rotation steps, each row followed by its count of steps:
The counts run from 0 to 412.
[134 156 125 136 165  66 110 108  97 124  99 181 155 139 137 104 167 156
 113 111 139 190 111 155 126 139 139 126 159 142 159  89 104 151 133 145
 112 105 138 139 169 100 120  96 176 107 121 157  97 133 130 118 136 157
 154  92 117  97 137 103 163 166 131 166]
42
[141 135 108 151 142  73 140 114  98 138  67 156 124 126 150  83 147 191
  95 113 137 185 108 142 123 136 140 118 173 141 141 119 101 173 136 135
 109 108 131 162 171 121 129 122 181 129 100 174 120 125 159 123 131 159
 133  92 100 111 144 139 141 133 135 158]
192
[145 146 109 114 166  49 155 114  93 136  87 164 125 131 156  69 140 181
 127 107 123 188 112 138 108 141 143 119 154 109 136 116 120 167 134 143
 126 122 108 180 164 109 136 121 151 129 113 155  97 143 132 141 145 162
 139  87 101  98 132 103 136 143 134 143]
124
[139 139 104 151 141  77 146 112  94 135  71 158 121 119 150  83 147 195
  95 109 137 187 109 140 120 135 138 115 175 136 134 119 101 176 141 135
 108 106 122 170 168 116 127 123 180 135  99 164 121 127 166 127 131 157
 134  92 100 109 141 137 145 127 134 155]
191
[146 168 142 148 175  98 102  97  91 126 100 162 145 134 110 105 147 171
 114  97 123 187  95 136 123 124 137 128 172 169 160  99  99 153 138 137
  89  95 143 145 169 105 111  97 171 118 134 156 122 145 138 110 101 152
 150 112  91 120 146 123 160 159 146 152]
97
[149 161 125 128 197  54 128 109  87 130  75 132 156 121 115 117 124 155
 129 119 107 160 100 133 106 135 131 124 173 147 157  97 122 159 156 170
 111  95 135 166 164 102 126  98 169 122 109 152  94 145 139 116 106 142
 134 120 115 105 135 135 160 156 160 137]
86
[146 169 119 147 159  99 115 101  73 100  89 163 125 127 114 112 155 161
 105  99 112 184  97 133 108 122 122 138 177 142 164 108 100 166 153 149
  84  93 128 153 149  95  98 105 184 109 145 138 103 139 143 119 113 155
 150 108 101 131 135 116 154 154 142 146]
386
[172 175 127 133 170  94 128  91  83 118 109 168 116 148 137  93 161 195
 118  88 118 189 105 126 118 125 138 121 161 150 160 120  91 145 137 134
 108 124 120 175 161 106 135 108 153 127 135 161 119 138 128 126 120 157
 147 101  72 114 138 112 140 146 131 151]
176
[113 153 101 151 199  56 151 106  93 124  83 144 147 103 113 100 118 165
 133 130 133 186  93 143  97 118 134 119 169 128 151 102 117 160 138 164
  93  93 129 166 156 115 111 121 163 137 123 150 105 153 144 132 105 137
 142 106 110 111 118 139 156 130 146 128]
145
[171 164 128 115 191  63 130 101  85 136  95 142 129 142 140 105 140 183
 131 101  97 173 112 118 108 133 135 114 164 149 150 123 126 155 153 159
 119 112 118 182 155 105 139 109 156 124 114 175  98 139 136 128 115 145
 133 115  89 106 138 117 137 161 156 140]
240
[137 150 121 124 176  85 134  94  84 130  85 180 118 126 124  75 137 179
 130 108 137 180  97 112 111 143 127 130 173 117 136 125 114 144 131 175
 102 113  91 166 168 110 101 132 160 125 151 151 116 164 126 123 121 182
 145 113  84 126 124 108 148 125 137 134]
286
[126 143 134 111 171  67 126 100  93 151  85 184 141 135 127  80 132 172
 133 108 127 175 104 117 108 152 138 129 169 115 132 115 128 147 127 181
 109 114  97 151 175 101 103 129 159 120 142 157 106 163 131 132 129 174
 140 103  98 111 126  93 152 141 140 134]
283
[139 127 122 145 165  60 138 100  96 127  64 163 120 122 121 104 149 182
 112 127 133 150  98 111 107 144 128 133 189 149 153 110 105 141 135 170
 129 107 108 181 160 114 134 122 180 134 116 170 105 136 144 118 107 163
 125 119  95 125 140 132 161 121 145 143]
75
[148 162 142 117 140  96 130  98  80 136  94 177 128 143 118  88 135 182
 111  85  97 172  94 114 102 140 140 138 178 135 138 109 103 168 143 139
 103 111 112 161 166  81 118 112 160 113 139 139 111 150 155 135 117 164
 130  94  90 133 151  94 145 151 139 132]
170
[137 176 121 127 162 100 126  94  76 125 109 183 142 128 138 101 162 192
 107  96 134 194 121 134 115 137 125 129 166 125 135 119 103 157 147 161
 100 112  98 151 150  88 103 112 175 121 139 143 113 140 156 135 129 154
 149  87  94 109 127  99 148 145 128 141]
110
[128 166 128 137 180  79 129 103  93 149  97 152 169 114 128 116 142 191
 112 109 126 178 113 140 118 137 133 116 173 157 136 100 109 163 149 154
 106  90 124 154 162  95 123  97 174 136 102 159 113 135 171 129 105 131
 135  92 106  96 140 130 158 149 148 139]
30
[171 178 121 135 170  87 135  94  85 119 107 162 115 148 142  91 159 193
 121  92 116 190 105 130 115 120 140 120 156 143 164 123  92 150 138 130
 108 125 125 178 158 104 141 112 150 126 133 158 113 138 130 131 125 150
 143  97  74 110 134 114 141 142 127 151]
177
[139 123 122 132 138  69 128 105  98 138  73 187 110 146 145  77 156 187
 112 109 138 174 107 122 112 145 140 128 176 128 141 125 111 151 123 158
 123 120 108 161 169 116 126 137 176 118 126 181 111 137 138 130 136 178
 134  99  92 120 136 104 144 139 130 158]
348
[129 135 124 151 164  66 119 110  85 101  97 171 121 127 106 100 150 147
 123 112 112 191  88 138  94 113 139 135 175 144 164  90 113 159 136 133
  98  84 139 160 144 108 111 109 173 113 142 151  91 143 130 135 106 156
 151 105 105 140 141 107 155 162 145 142]
157
[148 141 110 131 168  55 138 104  88 114  75 162  99 152 126  93 135 163
 133 112 101 180  94 127  82 113 150 128 170 124 172 121 125 156 131 157
 109 118 132 171 154 107 129 134 157 111 141 169  91 145 121 147 122 154
 136 109  92 130 130 102 137 150 139 138]
4
[160 145 122 134 152  64 138 104  83 107  85 170  98 141 124  96 153 171
 116 104  99 167  90 117  91 126 138 138 174 139 163 109 104 154 140 132
 121 116 119 187 145  99 138 121 158 117 133 158  89 137 133 142 118 161
 134 106  87 136 145  98 145 147 138 141]
234
[151 162 119 156 175  79 136 102  93 119 104 151 141 122 136  93 152 183
 114 105 138 191  99 147 129 126 135 119 162 160 153  99  89 161 137 114
 109 104 137 178 167 116 140  95 162 140 105 154 119 132 140 115 114 146
 148  96  94 103 140 140 158 139 137 156]
254
[159 157 121 126 148  70 121 102  93 128  80 178 124 163 153  94 163 179
 110 101 126 176 113 138 121 139 141 125 163 132 165 122 104 145 132 157
 120 133 130 151 176 105 135 121 173 105 126 176 107 129 126 124 149 164
 137  98  93 104 135  99 143 149 121 166]
118
[134 173 108 156 161 100 129 105  84 118  87 154 146 108 130 107 149 179
  98 106 134 192 110 149 122 127 122 122 173 145 147 108  93 174 155 143
  84  92 126 153 158 102 105 103 186 130 115 141 117 131 162 116 117 143
 146  97 110 106 132 142 155 139 137 148]
34
[128 127 126 152 170  44 143 105 113 141  69 163 138 133 121  84 128 166
 129 129 139 168  83 135 112 133 152 123 174 149 157  96 103 146 115 141
 121 112 145 170 183 123 143 125 157 134 107 169 111 143 130 124 113 160
 130 105  98 115 141 129 163 127 136 149]
138
[154 162 125 153 174  79 133  98  91 124 102 154 140 121 132  95 154 186
 112 103 139 187 101 140 133 137 133 120 166 164 152  95  84 155 138 120
 114 103 131 177 168 116 141  93 165 140 101 154 121 132 142 109 110 153
 147 100  91 106 145 139 160 137 137 157]
253
[151 147 127 151 156  57 136 113  90 113  75 147 125 128 119 104 142 157
 109 114 103 168  88 143 104 128 139 130 179 156 164  89 100 171 146 123
 113  92 149 176 161 104 142  99 173 122 102 152  92 128 146 122 109 149
 132 103 110 125 152 131 157 153 150 149]
312
[148 161 132 134 144  77 112 108  84 114  87 173 126 155 123 102 147 157
 110  94  98 181  93 140 100 124 147 134 170 140 171  97 109 167 139 131
  97 107 147 145 162  86 121 104 168  99 138 148  97 135 136 133 125 154
 141  96 105 128 146  95 147 173 133 153]
390
[129 129 119 153 162  48 149 109 111 136  65 160 130 131 120  75 126 167
 122 128 140 167  81 138 114 135 151 125 177 144 157  97  99 155 115 137
 118 113 140 171 187 122 141 124 157 135 106 163 116 146 130 122 119 164
 126 105  99 117 141 131 162 120 135 148]
137
[155 179 124 112 174  89 134 102  76 133 112 164 132 133 138  86 142 184
 126  83 106 200 112 132 109 131 134 119 153 119 135 120 118 171 149 146
  98 114 105 170 154  89 113 107 148 120 134 140 103 148 143 139 129 154
 147  88  89 108 130  96 136 156 136 136]
398
[144 133 109 151 178  46 140 113  97 122  73 139 115 127 122  99 130 163
 127 122 108 180  90 133  95 114 145 119 173 150 163 106 118 166 139 137
 109  96 146 181 153 123 139 118 166 126 112 172  96 134 135 133 104 145
 135 114 101 125 141 139 144 150 155 142]
81
[119 155 117 130 194  62 137  95  88 116 107 177 136 128 107 101 141 165
 144 116 128 190  95 131  92 115 139 128 163 120 157 103 119 142 126 169
 107 104 115 165 146  99 106 122 156 122 153 149  97 158 124 147 112 146
 151  99  96 120 116  96 155 143 137 125]
221
[140 152 113 126 198  56 143  93  97 134  88 166 129 138 133  91 135 187
 145 117 138 181 108 125 106 128 140 115 161 123 159 127 119 134 123 180
 115 127 109 175 166 118 128 134 151 131 135 174 110 152 123 137 123 152
 140 110  81 102 114 115 142 129 133 138]
65
